500 stands for zero in the data rows.
Some points:
503 446 307 354 394 401 354 521 509 522 540 382 567 428 676 472 441 555 222 603 833 447 466 368 564 685 352 519 430 617 608 443
663 444 651 586 525 529 377 620 513 415 502 495 597 313 511 444 440 417 484 556 323 397 691 256 606 570 698 396 574 407 455 572
599 616 453 282 469 551 429 810 463 525 708 434 513 316 450 530 593 576 710 731 363 441 423 590 385 559 292 645 640 662 502 253
663 559 592 573 487 532 472 522 422 622 513 666 509 653 547 416 356 551 600 354 602 589 747 569 398 451 482 505 584 602 391 443
471 657 488 386 469 605 623 388 475 478 523 517 265 264 399 739 573 586 429 410 589 383 514 363 515 324 468 403 338 465 773 592
448 457 550 482 566 361 481 356 585 555 533 120 286 360 453 642 637 428 406 509 413 599 452 516 413 375 437 563 580 552 320 471
522 543 683 244 595 572 518 267 448 250 470 632 472 633 590 663 155 492 549 346 431 571 373 277 799 733 648 572 657 642 471 234
662 516 317 468 267 362 333 395 427 488 393 483 601 254 393 400 489 604 395 721 534 608 500 687 504 405 820 525 321 447 474 680
404 427 322 708 430 410 675 568 359 546 387 530 444 361 454 618 250 415 539 565 447 433 395 592 751 537 302 424 464 334 607 402
499 520 408 637 585 575 290 547 698 312 485 586 473 339 692 418 322 417 557 473 593 492 234 587 509 215 580 646 574 583 780 562
556 362 589 402 538 490 442 461 490 414 524 637 525 345 434 327 413 363 554 406 423 274 578 537 481 657 651 561 451 348 396 522
385 458 501 723 547 297 677 557 400 448 495 532 494 402 601 428 661 495 708 505 538 481 719 502 484 505 637 591 446 496 682 429
622 571 440 642 436 525 382 563 450 471 669 402 443 688 498 376 636 600 546 281 469 571 390 581 436 575 414 250 486 461 622 513
476 713 559 401 464 642 643 635 558 558 528 548 461 474 445 442 503 372 675 694 556 496 476 465 264 615 675 468 606 543 475 606
772 570 392 506 857 405 478 654 617 472 346 569 734 615 500 530 442 398 258 415 481 242 324 589 418 207 515 574 445 676 547 444
424 344 716 383 297 638 486 507 184 582 461 316 679 417 572 485 463 493 571 255 544 656 404 620 499 335 467 471 563 553 745 665
583 546 486 426 446 448 641 417 338 624 432 518 618 458 598 556 261 441 376 460 425 712 709 466 288 503 493 528 579 680 508 540
298 441 430 507 574 383 596 680 371 626 562 379 575 488 534 681 454 450 431 416 497 547 272 631 565 583 872 553 184 400 555 505
468 597 533 455 651 208 418 475 456 433 510 537 717 462 413 413 451 578 650 502 651 732 473 213 562 495 348 432 385 599 268 412
449 460 467 586 498 511 289 458 524 566 599 332 636 392 548 634 700 358 672 537 315 558 543 219 601 649 541 437 607 502 707 532
591 301 502 572 584 621 434 524 411 553 414 411 449 441 351 452 386 491 763 482 633 443 626 403 484 486 705 438 414 332 537 485
518 384 437 600 483 622 547 322 816 448 593 467 517 661 574 561 548 603 720 404 460 677 450 656 488 641 491 483 396 396 567 415
416 514 500 383 472 278 436 329 535 517 558 425 649 457 341 329 600 723 635 587 515 578 386 390 594 554 338 594 330 655 344 731
679 729 635 549 427 518 643 539 600 426 537 576 400 252 344 730 454 595 496 309 536 324 524 405 492 484 416 496 237 517 508 572
526 726 414 614 636 458 612 604 499 460 240 300 427 502 581 448 562 596 420 560 452 463 635 674 711 685 474 549 520 478 523 460
451 291 392 294 807 738 587 488 306 432 552 456 426 407 529 325 457 388 463 577 597 472 590 551 486 479 494 455 446 442 504 526
567 469 452 253 528 551 412 616 669 531 441 596 336 379 494 398 486 563 698 496 549 544 399 662 352 714 506 555 725 466 434 400
284 566 487 508 507 471 356 578 441 320 394 593 498 502 470 603 576 550 300 674 479 440 576 683 546 675 325 609 672 527 568 618
518 384 598 347 574 628 349 506 505 557 523 615 503 343 588 316 600 377 564 374 505 367 594 535 570 452 437 325 528 414 303 605
637 654 485 452 404 595 273 467 360 426 582 583 576 699 333 709 580 441 663 608 578 474 522 674 558 462 487 600 647 486 401 518
450 504 385 650 467 310 641 451 401 643 468 823 283 432 415 472 301 516 472 653 393 507 303 633 595 473 300 294 580 406 327 484
674 753 384 410 545 652 590 524 611 621 589 522 421 435 417 582 389 652 646 326 694 419 642 393 601 297 441 385 424 321 595 525
224 417 402 475 175 455 436 604 601 442 475 542 422 682 543 395 563 357 482 358 498 559 494 387 403 381 457 332 406 390 641 489
514 511 605 516 426 416 651 321 831 525 572 349 528 416 511 521 509 364 437 473 508 430 608 534 411 474 561 531 674 461 267 555
707 396 506 602 400 525 196 451 390 531 412 453 273 391 383 542 502 419 246 603 292 571 455 179 537 634 569 530 430 626 625 390
440 538 462 504 473 458 494 521 489 764 595 547 373 543 633 564 470 540 382 478 445 552 463 634 562 431 879 199 415 677 319 659
222 500 628 526 414 472 317 289 441 433 409 452 537 495 454 437 348 729 627 250 500   6 331 634 542 554 549 315 528 924 504 520
409 580 420 461 490 611 765 447 311 437 678 569 562 208 461 448 367 476 476 556 420 610 300 520 750 428 381 406 647 428 521 594
711 611 372 452 258 541 309 365 529 331 591 686 612 418 422 593 517 298 490 666 553 673 557 542 558 371 588 599 552 531 337 617
484 317 521 485 581 548 336 525 442 630 553 633 346 464 473 462 506 382 603 525 540 364 556 503 503 543 555 449 495 349 510 485
486 421 242 392 262 397 442 603 578 272 442 434 552 439 557 423 488 582 343 295 407 516 522 506 369 575 397 501 468 390 493 524
471 556 629 566 404 543 431 490 471 557 634 722 310 627 418 245 747 456 555 340 549 574 580 566 611 365 374 610 412 706 517 379
302 585 543 534 494 522 370 374 498 534 336 638 403 752 383 580 628 462 570 640 424 420 526 643 613 571 431 469 468 541 613 459
565 604 599 386 535 447 460 666 438 632 400 656 519 401 422 397 672 427 500 483 472 442 326 508 241 694 513 429 512 438 488 529
662 493 512 572 546 465 726 324 424 430 433 573 448 489 433 338 568 581 495 388 481 576 724 478 406 541 600 658 389 703 455 490
474 636 596 292 444 485 393 482 649 595 683 252 477 588 430 414 381 305 401 422 477 478 565 523 568 430 517 596 565 427 573 352
388 315 616 420 476 381 431 574 528 408 521 409 490 588 532 525 325 536 689 598 931 586 419 420 680 434 498 482 244 480 506 364
195 893 617 609 702 478 274 417 542 520 344 364 479 415 501 403 166 401 429 560 327 661 559 421 205 610 389 440 409 454 467 553
530 619 634 409 565 619 541 439 331 457 286 380 637 686 511 671 688 349 467 471 587 489 443 565 546 499 473 386 484 445 478 486
458 544 696 499 547 605 255 424 570 633 484 625 330 590 729 348 335 886 476 688 547 549 645 461 498 261 437 569 580 249 526 586
386 322 607 602 505 264 468 437 541 587 602 441 398 505 455 669 623 406 370 560 589 308 470 616 400 441 474 430 649 399 519 375
595 556 485 757 376 727 528 663 615 686 463 509 702 488 618 449 532 446 448 510 613 406 423 281 528 591 532 484 629 589 431 592
395 419 508 554 303 520 536 711 508 267 428 406 525 565 452 503 574 588 533 403 297 460 473 425 530 346 516 572 400 387 303 445
631 398 413 610 501 468 495 246 444 625 600 373 531 497 248 387 445 550 290 499 583 462 413 608 434 575 516 601 566 392 625 263
414 622 637 465 400 606 480 358 437 285 437 580 485 603 525 579 567 366 460 673 778 547 431 585 372 503 542 387 562 416 472 651
547 422 600 336 318 418 541 618 491 714 448 539 548 670 531 576 293 465 507 585 371 508 734 599 528 400 370 639 502 598 564 723
406 618 423 582 566 537 417 662 540 704 682 589 440 692 458 554 440 417 441 267 523 617 312 555 590 670 634 623 303 521 332 648
213 465 159 534 453 766 473 460 301 350 542 557 523 600 412 586 510 665 471 339 461 530 531 262 256 449 456 654 624 434 306 422
642 577 452 382 562 394 519 408 617 564 494 597 314 452 667 758 586 549 554 307 434 262 545 402 545 387 378 518 554 302 426 584
469 578 586 761 447 345 648 497 396 354 599 693 435 400 659 426 576 347 453 542 609 538 640 472 336 568 527 689 451 570 490 411
601 552 467 476 452 492 644 399 524 298 703 404 404 605 567 494 546 652 337 682 420 594 432 505 381 582 575 386 418 560 633 518
461 467 428 586 547 329 728 488 473 528 491 350 557 602 589 533 583 488 411 694 781 318 350 240 424 698 502 480 464 509 560 598
571 562 405 348 547 570 608 532 485 653 300 498 409 494 461 412 566 411 655 459 568 541 257 450 340 660 628 533 532 413 573 475
386 463 433 440 702 493 483 790 564 598 692 530 435 508 449 766 518 584 460 442 410 694 504 550 703 518 681 591 503 564 322 694
620 523 452 620 603 484 482 618 518 437 587 485 546 678 533 529 490 693 472 511 453 548 567 555 456 644 575 259 528 420 684 404
475 538 442 363 497 273 460 527 586 549 708 512 695 594 595 408 518 545 578 612 683 386 583 338 603 576 351 453 514 615 359 570
650 300 627 624 415 701 447 559 559 730 361 640 533 443 545 473 644 673 321 545 524 531 257 338 521 460 549 570 579 654 330 413
405 461 439 546 506 439 559 385 693 716 493 318 554 507 475 557 472 401 507 527 512 475 603 553 557 372 554 556 568 392 498 227
610 540 386 544 515 410 510 298 458 419 271 460 611 545 548 570 606 436 744 583 473 531 425 562 635 462 708 423 632 334 461 547
648 328 503 518 448 402 601 499 405 530 379 484 456 548 566 464 300 492 515 301 526 615 535 530 403 611 423 705 584 481 606 735
463 534 555 570 498 717 665 255 611 739 540 541 830 386 433 488 493 487 351 484 519 513 471 590 547 503 378 483 544 332 420 342
574 338 541 730 553 364 548 569 537 323 558 242 240 521 180 444 402 444 347 565 614 567 521 441 436 365 434 565 652 506 407 616
335 681 651 376 548 648 679 633 524 347 575 530 542 667 381 234 546 407 369 493 523 560 533 567 730 497 504 628 600 491 605 573
392 448 381 562 773 435 448 433 724 439 411 672 643 475 447 553 478 421 705 574 451 536 404 460 345  91 568 563 550 698 667 570
437 293 347 262 738 553 483 378 310 563 587 602 422 533 388 412 566 354 442 668 331 303 608 509 439 538 371 562 332 556 505 541
528 464 382 404 490 375 588 547 596 400 502 545 462 729 512 344 582 557 466 447 305 607 519 322 523 335 484 265 553 401 438 466
425 525 588 576 639 529 593 628 485 398 183 322 371 399 571 507 643 711 507 443 655 624 611 670 603 498 523 501 571 573 370 393
438 245 445 615 480 701 634 531 690 710 387 493 570 688 329 527 528 616 554 664 548 337 492 293 580 605 581 620 497 592 684 721
527 283 739 567 646 549 509 520 733 347 589 721 750 378 459 755 493 637 348 550 496 700 580 664 326 686 310 356 274 479 652 459
609 614 507 553 505 541 426 521 436 460  88 354 557 667 384 636 579 387 592 401 577 521 454 624 636 507 416 437 441 394 463 473
422 596 491 380 555 439 556 562 505 543 449 608 427 442 533 333 746 540 347 484 454 626 753 502 691 389 464 508 557 692 602 367
527 462 624 630 540 470 485 503 512 446 757 452 643 481 254 434 510 425 372 430 502 392 624 541 514 434 484 421 801 485 481 492
554 607 822 615 553 411 565 362 296 490 617 352 552 565 816 505 515 684 541 610 285 361 243 448 465 441 486 872 423 141 537 585
590 364 522 401 509 456 585 447 660 324 543 460 556 626 547 509 655 574 495 369 327 584 402 552 539 617 472 404 476 422 668 559
572 455 681 365 319 560 717 672 636 451 315 409 405 473 497 416 414 406 649 734 399 510 312 487 331 382 445 356 315 615 589 298
318 595 364 443 336 602 573 574 430 394 509 529 660 586 501 583 434 647 352 574 318 382 674 416 303 464 610 624 407 405 222 301
529 482 433 439 436 535 475 513 428 369 645 449 497 534 689 570 549 803 393 585 428 477 597 534 400 492 616 286 526 552 489 344
406 367 450 548 369 357 509 464 448 563 389 606 468 364 734 483 668 423 522 364 449 512 629 528 567 525 569 698 473 591 698 335
621 432 307 676 612 852 529 486 536 446 616 346 389 494 826 410 440 242 645 587 392 433 517 650 538 503 221 453 276 681 190 539
587 446 570 555 514 413 495 579 242 680 541 537 527 631 627 719 420 426 637 356 448 590 565 466 424 444 298 502 661 613 486 539
These points spread out most along one direction. How far along it is each point below, from 0 to 99? The average is 50, and the first point in the table lies past the average. One standard deviation of the points above along it is 16.
318 595 364 443 336 602 573 574 430 394 509 529 660 586 501 583 434 647 352 574 318 382 674 416 303 464 610 624 407 405 222 301 34
620 523 452 620 603 484 482 618 518 437 587 485 546 678 533 529 490 693 472 511 453 548 567 555 456 644 575 259 528 420 684 404 66
587 446 570 555 514 413 495 579 242 680 541 537 527 631 627 719 420 426 637 356 448 590 565 466 424 444 298 502 661 613 486 539 35
499 520 408 637 585 575 290 547 698 312 485 586 473 339 692 418 322 417 557 473 593 492 234 587 509 215 580 646 574 583 780 562 57
518 384 437 600 483 622 547 322 816 448 593 467 517 661 574 561 548 603 720 404 460 677 450 656 488 641 491 483 396 396 567 415 70
631 398 413 610 501 468 495 246 444 625 600 373 531 497 248 387 445 550 290 499 583 462 413 608 434 575 516 601 566 392 625 263 65
224 417 402 475 175 455 436 604 601 442 475 542 422 682 543 395 563 357 482 358 498 559 494 387 403 381 457 332 406 390 641 489 60
648 328 503 518 448 402 601 499 405 530 379 484 456 548 566 464 300 492 515 301 526 615 535 530 403 611 423 705 584 481 606 735 55
674 753 384 410 545 652 590 524 611 621 589 522 421 435 417 582 389 652 646 326 694 419 642 393 601 297 441 385 424 321 595 525 43
663 559 592 573 487 532 472 522 422 622 513 666 509 653 547 416 356 551 600 354 602 589 747 569 398 451 482 505 584 602 391 443 16
601 552 467 476 452 492 644 399 524 298 703 404 404 605 567 494 546 652 337 682 420 594 432 505 381 582 575 386 418 560 633 518 65
416 514 500 383 472 278 436 329 535 517 558 425 649 457 341 329 600 723 635 587 515 578 386 390 594 554 338 594 330 655 344 731 44
448 457 550 482 566 361 481 356 585 555 533 120 286 360 453 642 637 428 406 509 413 599 452 516 413 375 437 563 580 552 320 471 53
461 467 428 586 547 329 728 488 473 528 491 350 557 602 589 533 583 488 411 694 781 318 350 240 424 698 502 480 464 509 560 598 88
